(in the rows, 128 means zero)
Where one turn sends some rows of the set: a few examples, then the rows asked:
sesod: [135 105 137 153  92 142 122 153  96 150 137 151 140 136 154 147 139 112
 127 159 144  82 129 125 164 138  85 132 129 134 132 162 130 114 178 116]
godor: [108 138 118 141  97 160 150 119 146 126 120 146 139 113 171 155 131 151
 137 131 114 114 129 126 158 145 126 137 134 144 108 133 136 126 174  92]
rora: [161 132 138  93 154 116  99 131 168 147 145 125 128 113 123 132 156 109
 153 118 138 146 150 151 180 142 115 138 140 144 149 136  98 103 153 123]
maf: [144 152  90 129 106 120 139 147 106 115 126 127 136 128 116 159 149 133
 147  99 135 137 134  91 107 169 101 126 133 157 150 163 140 152 126  91]
vep: [176 134 158  99 105 115 134 136  91 156  98 148 135 141 111 120 124 123
 154 136  90 112 138 137 175 119 115 121  83 117 103 166 140 149 140 128]
guba: [115 123  98 149 100 134 123 146  96 118 131 146 120  95 156  94 118 146
 128 147 134 104 118 157 122 127 102 130 128 131 130 131 157 108 157 123]
liti: [142 127  96 105 124 118 125 148  83 142 119 106 147 152 116 168 121 162
 116 142 146 129 130  93 141 168 141 145 154 163 141 147 133 148 122 109]
luf: [129 137 129 110 109 107 117  95 109 128 126  99 162 136  87 136 154 121
 137 156 134 132 128 149 138 158 102 128 154 138 171 155 141 136 168 108]
keto: [188 156 108 164 137 127 128 143  81  99 124 115 126 126 115 132 163 123
 141 147 148 132 126 140 144 125 117 130 145 161 133 143  78 110 133 104]
meveg: [130 137 113 115 122 125 153 175 101 141 120 130 120 139  82 143 115 148
 135 152 139  72 161 105 150 150 158  98 125 123 104 124 114 126 145 116]
Led: [155 155 162  91 125 119 164 138  93 142 100 143 117 151 129 125 132 154
 149 125 102 120 153 134 155 132 105 130  99 171  77 134 123 134 141 120]
Rem: [180 124 107 156 122 137 132 131 107 101 124 109 111 142 125 135 151 120
 172 151 122 156 150 136 134  92 138 143 140 116 151 150 124 121 125 115]
suz: [157 180 135 106 115 118 144 117  90 170 100 147 130 118 111 103 113 139
 148 148 115 106 135 151 163 126 108 113  93 149 102 157 147 140 136 147]
Karik: [165 153  89  96 158 121 118 130 154 128 139 146  95 109 133 117 138 121
 145 111 125 149 159 153 151 129  90 154 147 138 155 140 121 142 152 124]
Dereb: [146 113 115 120 151 117 114 128 110 140 126 115 143 131  96 130 154 105
 156 130 126 122 134 115 111 161  92 152 127 118 157 141 143 157 133  69]
sabi: [180 129 119 154 127 143 142 178 144 153 144 154 134 158 117 145 118 160
 130 118 134 152 159 121 140 149 138 136 127 151 100 112 147 138 165 131]
bipor: [190 130  96 122 112 126 106 170 118 146 120 136 113 116 128 121 126 144
 116 119 153 158 130 137 178 138 125 134 139 144 156 163  89 118 111 142]
Kevaf: [118 133 117 149 105 149  74 152 132 155 102 156 149 115 154 115 147 135
 119 127 120  98 131 117 139 141 115 162 117 128 114 151 120 111 142  86]
Fikat: [173 117 145 134 125 147 119 102 120 152 136 152 148 121 107 108 136 137
 105 138 152 120 119 142 153 164 100 111 149 125 109 113 144 121 159 171]
lazi: [139 137 127 134 103 145 129 134 105 151  89 142 104 128  71 115 146 101
 148 128 101  97 178 100 139 156 117 131 124 109 121 117 120 114 141  90]
foza: [140 172  92 100 134 121 100 110 138 120 122 111 146 119 140 154 153  88
 154 129 162 115 134 103 155 120 143 131 137 133 118 153 119 117 137 150]
Sarov: [174 140 107 144 121 116 115 146 177 135 139 169 133 143 116 119 129 140
 122 115 102 140 145 100 135 146 105 134 132 122  97 144 157 153 169 125]
sufuv: [118 127 130 105 105 117 117 127 101 149 122  94 157 123 107 138 134 144
 135 131 146 142 110 129 118 149 156 127 142 133 166 132 146 110 112 129]
rusu: [178 131 129 136 102 150 113 154 104 146 126 150 131 137 111 121 135 167
  98 109 139 146 143 157 131 152 135 131 144 146 115  95 140 115 154 165]
Vuzir: [178 123 127 137 115 112  98 128 163 172 134 146 133 127 102 110 161 110
 124 121 127 109 129 118 158 168  90 120 119 107 107 125 147 129 164 142]
rig: [168 149 119 108 151 118 119 130  87 111 123 121 129 118 141 151 156  96
 117 120 143 104 102 107 146 126 129 146 150 130 119 122  83 115 127 125]
zife: [134 101 101 132 109 144  90 155 105 137 125 127 123 115 147 148 139 154
 151 145 124  90 165 155 166 147 142 144 123 150 118 115 160 114 170 103]
zavo: [192 123  89 123 144 142 143 155 124 143 145 148  96 120 138 146 117 124
 153 121 153 147 154 129 171 131 104 136 141 140 161 159 121 149 130 137]
popat: [161 152 155 111 121 123 124 145 110 127  95 155 148 134 110 100 131 148
 164 123 104 133 153 135 149 126 113 116  78 153  81 173 128 133 129 113]
vesuv: [118 136 153 131 111 149 146 112 115 131  92 145 137 142  68 108 116 106
 140 166 147  97 171 117 141 136 116 122 148 134 121 143 125 123 163 119]
vede: [164 122 144 101 135 122 125 127 145 128 134 135 137 117 135 122 123 136
 113 132 138 164 109 134 185 134 125 131 160 135 145 153  82 105 132 138]
Vik: [115 140 142 104  83 122 122 155 109 118  95 143 124 133  78 112 124 132
 120 131 135  87 158 126 113 117 154 115 142 116 129 135 129 112 142 143]
Bop: [163 157 158  89 128 128 117 126  77 157 107 154 119 127 122 127 131 147
 159 121 106 101 165 137 149 121 124 124 104 164  97 142 154 122 119 151]
Linak: [149 153  70 114 122 113 124 119 141 132 106  89 115 152 133 130 143 110
 153 166 137 142 150 130 159 104 136 161 136 115 130 143 126 140 149 127]
Fim: [134 161  99 131 113 146 142 129 101 102 117 163 117 118  85 130 123 145
 137 130  96  96 169  87 135 155 128  93 143 122 105 149 125 126 138 104]

Vuzir turns into Sarov
Dereb turns into maf
Where do these go?
Rem turns into keto
sesod turns into Kevaf
Bop turns into suz
meveg turns into Vik
bipor turns into vede

Where one turn sends some rows of the set: a few examples, then the rows asked:
Vut: [125 115 144 119 146 150 105 141 159 141 102  48  95 109 109 116 102 142
 141 123 135 127 108 114]
zur: [102 101 137 123 147 169 115 130 154  81 100 112 150 139  90 135  75 126
 151 161  65 114 136 127]
ziza: [174  94 138 119 124 125 141 162 141  99  94 109  89 147 121 120  50 123
 167 136  87 120 166 113]
Zer: [147 121 121 136 132 149 132 103 143 151 112 113  85 126 132  88  58 128
 150 149 151  98 124 135]
nuvar: [170  86 143 109 122 125 137 163 142 101 100 109  89 150 127 116  63 138
 166 145  84 122 164 112]
zul: [168 135 150 137 146 163 119 145 138  56  90 114 128 164  99 123 100 142
 141 142 127 138 134 144]
fivid: [167 158 139 138 155 152 118 139 148  57  91 123 114 158  97 140  97 138
 142 130 121 125 140 145]
zaset: [127 104 137 132 150 138 122 117 177 132  93 108  97 135  51 139  58 154
 151 126  92 172 150 131]
fuze: [124 120 105 152 182 159 140 129 144 127 140  99 149 139 122  96  91 126
 147 159 125  97 128 129]
sos: [124 115 119 132 152 146 159 117 149 117 114 106  37 151 129 122  56 151
 116 147 104 124 149 127]
kosad: [130 117 140 133 145 154 111 141 157 139  93  46 100 107 102 113  85 123
 140 115 140 126 107 115]
gim: [100 110 131 121 150 163 113 128 158  83 103 116 141 136  91 144  78 129
 152 158  61 109 138 126]
legak: [112 139 131 138 163 117 129 142 154  88  97 116 139 148  88  81  84 163
 142 115 130 167 147 129]
fak: [128  91 144 136 145 147 123 121 171 130  89 102 105 136  52 129  56 153
 150 131  96 179 146 132]
favi: [143 127 119 124 135 143 127 100 148 154 119 116  80 126 137  93  71 141
 149 153 146  95 125 135]
tife: [103 111 129 130 151 166 117 128 156  80  97 115 146 135  88 141  68 117
 152 152  64 110 138 127]
riz: [171 100 135 109 126 119 138 159 148 103 100 113  81 145 126 128  60 134
 166 137  81 116 169 111]
fonu: [131 102 122 149 148 158 165 122 139 113 102  99  49 152 123 108  38 129
 116 144 116 130 146 130]
kinu: [124 130  98 152 187 153 140 126 150 128 142 102 141 136 121 104  89 126
 146 154 123  92 130 128]
Kun: [120 123 104 144 185 154 137 128 147 130 146 100 143 137 125  99  99 135
 146 161 120  95 129 127]
puvev: [128 131 134 125 150 144 106 137 165 142  98  54  88 105 103 126  92 131
 141 111 132 119 112 115]
zak: [108 144 130 130 165 112 126 140 156  89 102 119 134 148  90  86  91 170
 142 116 128 164 149 128]
pokav: [125  90 133 132 144 158 160 124 137 116 113  96  50 159 133 102  60 156
 116 160 111 137 144 129]
bopob: [145 112 128 126 130 151 128 103 141 153 117 109  87 130 137  81  69 141
 150 159 150 102 122 135]
Zom: [110 149 127 138 167 110 128 140 157  89  98 119 135 145  87  88  84 161
 141 109 130 162 149 129]
ragev: [123  93 145 124 146 142 118 120 175 133  97 104  99 137  57 133  69 167
 151 137  91 177 147 130]
fesel: [161 145 148 122 151 152 113 141 147  60 101 120 114 163 105 134 117 160
 142 145 117 130 138 143]

bopob turns into Zer
zur turns into tife
Zom turns into zak
Where do these go?
nuvar turns into ziza
puvev turns into Vut
fivid turns into fesel
pokav turns into fonu
fak turns into zaset
fuze turns into kinu

Where one turn sends some rows of the set: a few examples, then the rows asked:
Befo: [185 107 132  94  97 146 148 134 128 143 109 127 122  83  97 119  85  95
 149 156  85 114 110 124 115 106 135 140 111 106 143 110 140 157 145 161
 144 136 114 127  93]
Dariz: [146  89 119 115 128 136 148 128 112 103 129 156 117 137  96 178 145  98
 151 134 106 139 127 130 155  84  75 145 122 172  89 141 129  82 145 137
 114 116 115 116  93]
biki: [141 113 139 171 111 136  92 160 159  99  95 105 157  91 125 159  97  98
 141 126 113 122 136 151 103 113 109 144  64  76 107 111  97 130 153 114
 128 131 118 132  87]
Fam: [139  93 147 138 139 178 156 128 122 114 152 150 114 150 118 120  98  83
 147 170 143 122 151 136 113 106 126 137 109 142  85 120  79 101 150 114
 136 147 134 124 119]
Ganat: [137 102 162 141 154 176 161 137 136 116 148 134 115 139 105 119 109  92
 139 159 118 134 143 127 116 112 136 144 123 159  78 127  84  90 155 124
 140 144 136 139 115]
Silid: [151 118 146 181 113 131 109 167 153 114  83  86 161  96 130 149 114  86
 145 117  96 131 131 157 102 106 109 134  75  84 112 113 104 124 149 131
 142 129 121 147 104]
mupe: [158 114 110  92  85 125 128 169 145 138 125 122 116  77 106 132 105 101
 134 121  96 140  90 123 120  55 107 156 105 135 119 102 154 122 144 149
 144 105  98 131  86]
rofo: [160 103 114  86  81 140 134 162 143 131 118 133 112  81  99 140 102 110
 138 125  97 127 103 113 120  51 103 170 106 135 110  98 151 131 145 142
 134 110 105 129  80]
sene: [ 99 117 129 137 124 128 145 141 142 134 157 118 123 168 133 102 125  97
 118 117 103 101 118 149 105 135 123 136 108 146 129 141  85  94 151 125
 154 141 129 121 124]
Turug: [160 110 105  87  77 120 137 170 136 145 117 120 118  99 110 134  97  99
 140 111 105 118  92 124 116  54  94 150  98 136 122  98 159 125 141 142
 147 115  95 125  89]
deto: [122 109 143 138 141 140 140 145 137 138 157 119 122 170 112 110  97  82
 135 138 136 110 126 145 114 125 123 110 106 156 105 132  90  71 151 118
 155 149 114 121 113]
nov: [130  94 119 135 101 123  93 124 144  99 109 145 132 117 105 177 156  90
 145 118  70 130 110 164 127 139  85 137  87 107 131 136  85 110 158 129
 109 116 117 134  90]
mepez: [152 101 113 119 123 131 139 133 102 101 146 158 124 132 122 179 134  82
 151 147 130 161 130 136 158  79  76 140 109 163  89 139 128  93 140 136
 121 109 113 104 111]
zaze: [144  99 147 171 105 147 105 149 168 105  83  99 148  97 110 152 121  98
 145 118  83 113 135 152 101 108 107 149  77  82 111 113  93 119 148 131
 126 136 126 149  77]
sep: [131  99 136 136 134 154 142 132 122 126 157 140 119 168 126 115  89  76
 145 158 155 107 137 148 114 117 116 117  99 140 102 124  84  90 147 111
 146 150 121 114 118]
ritog: [171 119 126  92  97 130 128 147 134 146 127 119 129  92 100 126  63  99
 140 150 103 112 104 120 118 119 138 138  92 109 149 116 141 154 142 153
 140 139 103 107  86]
gugik: [157 116 123 153 104 116 122 144 111 110  97 127 155 126 142 175 152  69
 160 119  93 158 118 161 126 119  79 130  81 113 123 130 100 133 152 134
 135 112 120 136 149]
kuvo: [143 102 113 118 123 112 144 143 108 119 135 138 132 155 111 177 134  88
 151 124 121 137 117 138 156  88  69 128 110 177 100 144 135  78 142 135
 129 118 104 106 107]
vidud: [180 109 127  94  86 144 135 136 131 146 123 125 127  94 102 126  75  90
 148 155  97 112 113 123 117 105 136 142  94 105 149 112 139 162 133 163
 136 143 112 112  92]
pupeb: [153 111 150 175  97 146 106 161 157 107  96  93 163 109 125 164 108  91
 147 118  98 127 146 139 102  98 107 157  65  88 110 110  95 137 134 133
 123 141 129 133  99]
sobek: [137  91 102 109 125 119 129 127 108 101 136 164 118 135 107 174 128  93
 148 140 132 130 120 150 156  95  69 127 108 157  96 142 128  78 151 125
 119 112 105 103  89]
ziti: [107 108 114 136 121 136 150 128 121 120 150 145 120 161 152 103 112  88
 131 139 135  97 127 161 103 127 112 131 101 123 123 132  84 115 155 109
 153 138 130 115 136]
Nonip: [127 111 157 143 155 153 152 151 146 131 152 114 121 152 102 113 110  91
 133 142 114 130 129 133 116 123 136 127 121 170  93 135  89  72 154 126
 152 145 123 135 113]
tidir: [141 105 116 119 138 118 135 137 117 107 139 149 120 120 104 168 145  90
 140 137 113 161 115 144 158  93  82 125 120 171  92 148 131  69 151 139
 130 101 108 119  99]
dak: [182 119 137  96 108 136 151 149 129 148 103 114 129  81  98 120  80 102
 145 150  88 119 104 119 115 112 137 137 112 116 138 115 149 154 153 158
 151 135 107 129  98]
lebot: [112 111 147 137 145 165 164 140 139 101 151 144 121 128 129 120 121 116
 125 148 106 125 142 124 106 124 137 177 123 144  92 135  81 125 164 115
 132 135 145 126 130]
Kuben: [172 122 134  94 106 125 142 155 134 149 111 112 134  90  93 127  66 109
 145 146  94 108 101 115 115 120 136 139 102 119 143 117 152 151 153 150
 147 139 101 114  92]
kilag: [134 121 129 142 131 115  98 155 136  83 114 143 152  92 122 191 132  99
 140 135 101 166 115 145 130 142  98 150  81 115 106 138  99 131 174 112
 117 102 113 122 119]
reve: [166 108 107  88  79 135 133 166 130 131 123 137 116  81 117 140  92  99
 142 131 116 133 105 118 118  47 100 165  96 129 112  94 153 141 140 139
 136 110 105 119  96]
tobo: [118 106 130 134 129 160 167 129 119 103 144 156 121 145 148 117 111 101
 134 154 133 108 142 138 103 119 120 161 109 127 100 125  81 136 160 105
 139 138 143 118 144]
Vedu: [142 112 139 141  94 124 113 156 138 108 120 116 163 150 112 205 142  99
 154 104  80 142 127 123 128 124  87 166  74 137 120 135  96 132 141 136
 103 130 123 113 123]
pifo: [157 105  98  83  79 126 127 160 136 132 118 140 112  83 112 134  89 101
 140 127 119 117  95 131 118  57  96 152  95 121 118  95 153 130 149 132
 142 108  96 122  82]
povag: [105 123 147 141 140 144 151 151 152 122 162 118 123 143 125 113 132 110
 114 127  89 130 125 128 109 132 142 161 120 158 109 143  84 102 155 132
 145 135 138 127 128]
sezu: [145 109 145 171 107 131 114 162 154 110  74  91 165 116 118 159 101 103
 152 108 103 101 134 146  95 112  95 145  69  90 109 110 106 127 155 115
 131 141 119 137  92]
mag: [138  96 127 134 117 124 136 141 124  93  71 144 152 134 106 190 139 111
 167 113  89 109 119 142 119 135  67 152  88 120 106 127 106 133 177 105
 117 125 118 133 117]

Ganat turns into Nonip
Kuben turns into ritog
Where do these go?
reve turns into rofo
sezu turns into biki
Dariz turns into tidir
lebot turns into povag
nov turns into gugik

